Every row has a hidden score. In each pair, how much higher is the second row's than the first's? 10 means about the same, 20 much higher and 0 much lower. The score is a weighted sum of the row's numbers plus the product of two more (or one squared), each taken from its middle value.
[-0.26 -0.42 -0.56  0.43  0.03  0.37  0.4  -0.57 -0.04 -0.81]
[ 0.03  0.21 -0.8   1.27  0.14 -0.44  0.97 -0.28  0.1   0.44] -> 11
[-0.01  0.2   0.87 -0.02  0.51 -0.39 -0.98 -0.1  -0.33  0.38]
[ 0.06  0.04  0.96 -0.12  0.48 -0.26 -1.03  0.01 -0.38  0.38] -> 10
[-0.66  0.66 -1.2   0.38  1.24  0.75 -0.42  0.3  -0.63  0.95]
[ 0.21  0.03  0.88 -0.15  0.47 -0.46 -0.97  0.03 -0.36  0.39] -> 9
[ 2.8  -1.47  1.92 -1.49 -0.81  2.46 -0.99  2.28  0.41 -0.48]
[ 0.76 -0.71  1.41 -0.78  0.02  0.68 -1.01  0.88 -0.19  0.18] -> 10
[ 1.78  0.44 -2.41  1.97  3.06 -1.89  0.42  3.79 -2.14 -0.16]
[-4.09 -3.61 -2.53  2.23  0.08  2.92  2.71  4.39 -0.18  0.21] -> 12
[ 0.29  0.82 -1.08  0.54  1.78 -1.02  1.01 -0.04 -0.8  -0.26]
[ 3.55 -1.68  2.06 -1.67 -0.95  2.97 -0.98  2.61  0.67 -0.67] -> 10
[ 0.1   0.01  0.93 -0.12  0.45 -0.35 -1.    0.04 -0.44  0.53]
[ 1.08 -0.81  1.49 -0.92 -0.12  0.88 -0.99  1.07 -0.12  0.04] -> 10
[ 0.11  0.01  1.06 -0.2   0.38 -0.1  -1.02  0.08 -0.43  0.35]
[-1.55 -2.08 -1.3  -0.53 -1.41  2.04  1.03  0.58 -0.97 -2.16] -> 9
[ 3.33 -1.59  1.98 -1.62 -0.96  2.78 -0.91  2.61  0.65 -0.66]
[ 0.46 -1.03 -0.58  0.58  1.87 -1.8  -0.5  -0.49 -1.26 -3.84] -> 11
[-0.07  0.09 -1.01 -0.33  0.12 -0.38  0.59 -0.1  -0.46  0.31]
[ 0.89 -0.8   1.45 -0.8  -0.06  0.66 -0.98  0.92 -0.1   0.06] -> 12
[ 2.59 -1.42  1.91 -1.49 -0.78  2.31 -0.95  2.14  0.47 -0.46]
[-6.66 -1.03 -2.59  1.82 -2.57  4.93  0.48  4.38  1.45 -1.9 ] -> 8
[-0.02  0.12 -0.53  0.01  0.35 -0.26  0.13 -0.62 -0.43  0.33]
[ 0.1   0.3  -1.1  -0.63  0.18 -0.58  0.82  0.11 -0.58  0.46] -> 9
[ 2.53 -1.34  1.98 -1.72 -0.9   2.34 -0.98  2.11  0.61 -0.47]
[ 2.35 -1.33  1.88 -1.45 -0.75  2.15 -0.98  2.    0.43 -0.39] -> 10
[ 0.76  0.67 -1.32  0.45  2.67 -1.58  0.33  0.32 -1.19 -1.59]
[-0.2   0.27 -1.17  0.02  0.5  -0.06 -0.22  0.18 -0.51  0.27] -> 7
[-0.06 -0.07  0.39 -0.9   0.49 -0.1  -0.31 -0.77 -0.24  0.36]
[-0.02  0.03 -1.73 -0.04  0.44 -0.21  1.58  1.27 -0.46  0.47] -> 9
[-3.95 -2.46 -2.57  1.64 -2.12  2.72  1.88  4.4   0.99 -0.8 ]
[-0.05  0.8   0.4   0.61  0.62 -0.62 -1.02 -0.66 -0.3   0.26] -> 10
[ 2.59 -1.28  1.86 -1.53 -0.81  2.29 -0.91  2.26  0.51 -0.55]
[ 1.94 -1.17  1.76 -1.42 -0.74  1.86 -0.92  1.72  0.22 -0.26] -> 10
[-1.04 -0.73 -1.05  0.57 -1.18  1.63  0.43  0.1   0.34 -2.46]
[ 0.26  1.37 -0.66 -0.41  2.14 -1.26  0.88 -0.45  0.53 -2.43] -> 11
[ 2.23  0.56 -1.29  1.6   3.62 -3.29  0.21  1.13 -2.57 -2.94]
[ 0.23 -0.24  0.86 -0.2   0.38 -0.2  -1.02 -0.19 -0.38  0.34] -> 5
[-2.51 -1.69 -2.12  1.26 -1.26  2.11  1.31  2.71  0.59 -0.49]
[-0.45 -0.18 -1.1   0.55 -0.31  0.45  0.42  0.17 -0.08 -0.11] -> 9
[ 0.01  0.67  0.5   0.46  0.53 -0.58 -0.97 -0.54 -0.35  0.31]
[ 0.3  -0.3   1.14 -0.49  0.26  0.08 -0.96  0.23 -0.31  0.3 ] -> 10
[-1.28 -2.41 -1.53  1.94 -2.56  1.39  2.03  1.28  2.89 -1.55]
[-0.13  0.49  0.57  0.38  0.65 -0.6  -1.   -0.56 -0.35  0.41] -> 10
[-0.83 -0.33 -1.55  0.27 -0.62  0.66  0.73  1.14 -0.16  0.03]
[ 0.07 -0.11  0.97 -0.28  0.35 -0.2  -1.   -0.04 -0.38  0.31] -> 12
[-2.03 -0.29 -1.75  1.26 -1.1   1.99  0.3   1.6   0.61 -0.77]
[ 0.12 -0.22  1.08 -0.4   0.23  0.01 -1.11  0.28 -0.35  0.19] -> 11
[ 0.14  0.16  0.91 -0.13  0.37 -0.3  -0.91 -0.09 -0.39  0.36]
[-0.39  0.1  -0.77  1.04  0.63  0.32  0.15 -0.1  -0.38  0.32] -> 11
[ 0.33  3.53 -0.69  1.92 -0.34 -1.27  2.12 -0.47  1.6   2.13]
[ 0.01  0.17 -0.53  0.54  0.79 -0.4   1.29 -0.53 -0.62  0.42] -> 13
[ 0.48 -0.75  1.33 -0.81  0.07  0.45 -0.91  0.91 -0.25  0.21]
[-0.01  0.37  0.58  0.22  0.51 -0.56 -1.04 -0.63 -0.37  0.42] -> 10
[-0.03  0.15  0.02 -0.53  0.56 -0.37  0.04 -0.77 -0.4   0.4 ]
[ 0.72 -0.86  1.47 -0.87 -0.1   0.73 -0.95  0.82 -0.12  0.05] -> 12
[-3.77 -4.14 -2.22  2.56 -3.17  2.88  2.61  3.34  3.2  -1.83]
[-0.06  0.58  0.42  0.46  0.53 -0.57 -0.92 -0.51 -0.36  0.45] -> 6
[-1.13 -1.42 -1.41  0.84  0.74  1.28  1.11  0.8  -0.53  0.58]
[ 0.33 -0.39  1.16 -0.59  0.16  0.14 -0.92  0.32 -0.28  0.29] -> 6
[-0.01  0.42  0.6   0.32  0.62 -0.55 -1.   -0.52 -0.39  0.36]
[ 1.41 -0.96  1.67 -1.2  -0.38  1.49 -0.93  1.49  0.24 -0.14] -> 10
[-4.37  0.58 -2.08  0.85 -0.37  3.88 -0.16  2.58 -0.12 -0.39]
[ 0.01  0.2   0.71  0.05  0.51 -0.45 -0.99 -0.35 -0.42  0.42] -> 11
[ 0.01  0.3  -0.06 -0.76  0.58 -0.43  0.93 -0.76 -0.07  0.28]
[ 1.69 -1.05  1.71 -1.42 -0.61  1.55 -0.89  1.55  0.38 -0.28] -> 12
[-1.78 -3.2  -1.78  2.23 -3.88  1.63  2.6   1.75  4.25 -2.11]
[ 0.    0.04  0.4  -0.61  0.48 -0.22 -0.13 -0.66 -0.31  0.24] -> 10
[ 0.71 -0.75  1.2  -0.95 -0.19  0.41 -0.9   0.68 -0.05  0.15]
[ 2.06 -1.2   1.8  -1.57 -0.79  1.9  -0.95  1.82  0.58 -0.43] -> 9
[ 2.36 -1.19  1.9  -1.65 -0.95  2.2  -0.85  2.03  0.7  -0.53]
[ 0.65 -0.51  1.26 -0.75 -0.11  0.58 -0.81  0.66 -0.19  0.11] -> 11
[ 0.83 -0.68  1.42 -1.01 -0.17  0.71 -0.89  0.86 -0.04  0.05]
[ 1.92 -1.16  1.82 -1.46 -0.74  1.71 -0.95  1.75  0.63 -0.35] -> 9
[ 0.52 -0.53  1.21 -0.82  0.06  0.39 -0.98  0.49 -0.07  0.22]
[ 2.44 -1.26  1.87 -1.71 -0.98  2.16 -0.91  2.05  0.76 -0.58] -> 9
[ 0.07 -0.04  0.91 -0.18  0.41 -0.26 -0.92 -0.16 -0.43  0.36]
[ 1.88 -1.09  1.94 -1.55 -0.84  1.72 -1.07  1.72  0.38 -0.35] -> 10
[ 0.01 -0.08  1.08 -0.43  0.31 -0.22 -0.9  -0.06 -0.49  0.41]
[ 1.34 -0.6  -1.21  1.84  3.22 -2.79 -0.35  0.35 -3.84 -3.52] -> 15
[ 0.36 -0.42  1.08 -0.57  0.21  0.16 -0.98  0.28 -0.24  0.33]
[-0.17 -0.16 -1.    0.1   0.18 -0.09  1.03 -0.09 -0.4   0.1 ] -> 8
[-0.77 -0.03 -0.92  0.63 -0.69  1.24  0.12 -0.1   0.23 -1.5 ]
[ 1.89 -1.11  1.78 -1.54 -0.79  1.72 -0.92  1.72  0.55 -0.4 ] -> 11
[-0.01  0.17 -0.54  0.22  0.38 -0.27 -0.14 -0.59 -0.4   0.34]
[ 0.87 -0.77  1.43 -1.11 -0.2   0.81 -0.89  0.97  0.05  0.  ] -> 10
[ 0.26 -0.32  1.07 -0.57  0.25  0.05 -0.87  0.13 -0.31  0.26]
[ 0.1  -0.04  0.8  -0.29  0.26 -0.23 -0.9  -0.11 -0.24  0.23] -> 10
[ 0.11 -0.06  0.85 -0.34  0.32 -0.16 -0.87 -0.1  -0.44  0.27]
[ 0.11  0.69  0.18  0.63  0.58 -0.61 -0.9  -0.75 -0.33  0.25] -> 10
[ 1.92 -1.1   1.75 -1.61 -0.86  1.75 -0.94  1.75  0.68 -0.41]
[-0.15 -0.28 -0.83  0.78  1.09 -0.19  2.45 -0.24 -0.9   0.42] -> 12
[ 0.73 -0.56  1.32 -1.05 -0.15  0.56 -0.93  0.75 -0.07  0.16]
[-0.03 -0.15 -0.2  -0.3   1.   -0.5   0.48 -0.89 -0.25  0.58] -> 9
[-0.27  0.11 -0.59  0.42 -0.27  0.5   0.06 -0.55  0.04 -1.54]
[ 0.27 -0.23  0.9  -0.41  0.49 -0.26 -1.02 -0.04 -0.51  0.35] -> 12
[ 0.22  2.27 -0.7  -0.82  0.25 -1.04  2.13 -0.41 -0.74  0.75]
[ 0.07  0.59 -0.58 -0.26  0.4  -0.57  0.98 -0.56 -0.42  0.48] -> 10
[ 1.48 -0.94  1.67 -1.49 -0.7   1.38 -0.9   1.46  0.49 -0.29]
[ 0.1   0.47  0.45  0.41  0.51 -0.5  -1.01 -0.73 -0.39  0.36] -> 11
[ 0.11 -0.08  0.98 -0.41  0.4  -0.25 -1.02 -0.25 -0.33  0.35]
[ 0.02  0.28  0.59  0.07  0.51 -0.43 -0.96 -0.5  -0.38  0.4 ] -> 10
[ 0.36 -0.35  1.1  -0.66  0.06  0.17 -0.86  0.24 -0.21  0.25]
[ 0.28  0.54 -2.03  1.29  1.86 -0.66  2.52  2.39 -1.12  0.34] -> 13
[-2.38  0.62 -1.91  1.83 -1.01  2.14 -0.3   2.12  0.85 -0.58]
[-0.64  0.18 -1.17 -0.99  0.56  0.82 -0.05  0.34 -0.38  0.44] -> 7
[-2.67 -0.09 -1.81  1.8   0.38  2.49  0.16  1.85 -0.36  0.28]
[-0.09  1.45 -0.2  -0.07  0.56 -0.13 -0.93 -0.77 -0.41  0.83] -> 3
[ 0.66  2.97 -1.08  0.74 -0.61 -1.66  2.07  0.1   0.28  1.59]
[ 0.12  0.34  0.44  0.45  0.75 -0.47 -1.06 -0.57 -0.41  0.33] -> 13
[ 1.21 -0.82  1.63 -1.42 -0.48  1.02 -0.89  1.19  0.39 -0.1 ]
[ 0.06  0.08  0.78 -0.1   0.49 -0.35 -0.93 -0.37 -0.4   0.37] -> 11
[-0.06 -0.07 -0.82  0.24  0.19 -0.25  0.18 -0.21 -0.3   0.44]
[-1.81 -2.95 -1.9   1.92  0.17  1.58  2.56  2.38  0.01  0.41] -> 19
[-0.02  0.15 -0.32  0.21  0.47 -0.36 -0.31 -0.65 -0.44  0.41]
[ 1.55 -0.94  1.7  -1.59 -0.8   1.41 -0.87  1.52  0.66 -0.38] -> 9
[ 0.02  0.33 -0.1  -0.72  0.57 -0.54  0.39 -0.67 -0.56  0.43]
[ 0.82 -0.61  1.33 -1.23 -0.3   0.67 -0.86  0.77  0.13  0.05] -> 11
[-0.29  0.44 -0.93  1.18 -0.1   0.32 -0.32 -0.12  0.19 -0.06]
[-0.11  0.18  0.79  0.01  0.57 -0.23 -0.85 -0.34 -0.6   0.44] -> 11
[ 1.28 -0.88  1.6  -1.54 -0.67  1.19 -0.88  1.32  0.51 -0.27]
[-0.34 -0.22 -1.22  0.72 -0.31  0.18  0.68  0.35  0.    0.1 ] -> 10
[ 0.04  0.47 -0.74  0.51  1.03 -0.47  2.62 -0.37 -0.76  0.34]
[ 0.71 -0.57  1.34 -1.1  -0.26  0.57 -0.88  0.7   0.11  0.06] -> 10
[ 0.96 -0.45 -1.23  1.52  2.67 -2.29 -0.23  0.04 -2.76 -2.55]
[-0.03  0.21 -0.16 -0.5   0.21 -0.01 -0.01 -0.77 -1.12 -2.73] -> 4
[-1.59  0.16 -1.75  1.49 -0.88  1.33 -0.31  1.73  0.48 -0.23]
[ 0.23 -0.13  0.81 -0.42  0.16 -0.21 -0.89 -0.07 -0.34  0.39] -> 11
[ 0.21 -0.33  1.11 -0.74  0.16  0.13 -0.89  0.2  -0.14  0.26]
[ 0.13  0.87 -0.48  0.51  0.76 -0.49  2.08 -0.55 -0.63  0.37] -> 9
[-0.01  0.12  0.58  0.09  0.54 -0.44 -0.92 -0.59 -0.41  0.42]
[ 0.87 -0.63  1.4  -1.36 -0.42  0.79 -0.9   0.87  0.26 -0.03] -> 9
[ 0.05  0.09  0.69  0.01  0.5  -0.4  -0.93 -0.41 -0.39  0.35]
[-1.51 -2.22 -1.18 -0.53 -2.29  2.09  0.97  0.39 -1.55 -4.02] -> 14
[-0.09  0.21 -0.71  0.22  0.58 -0.3  -0.39 -0.74 -0.41  0.47]
[-0.04  0.26 -0.94 -0.19  0.6  -0.5   0.15 -0.14 -0.38  0.58] -> 9
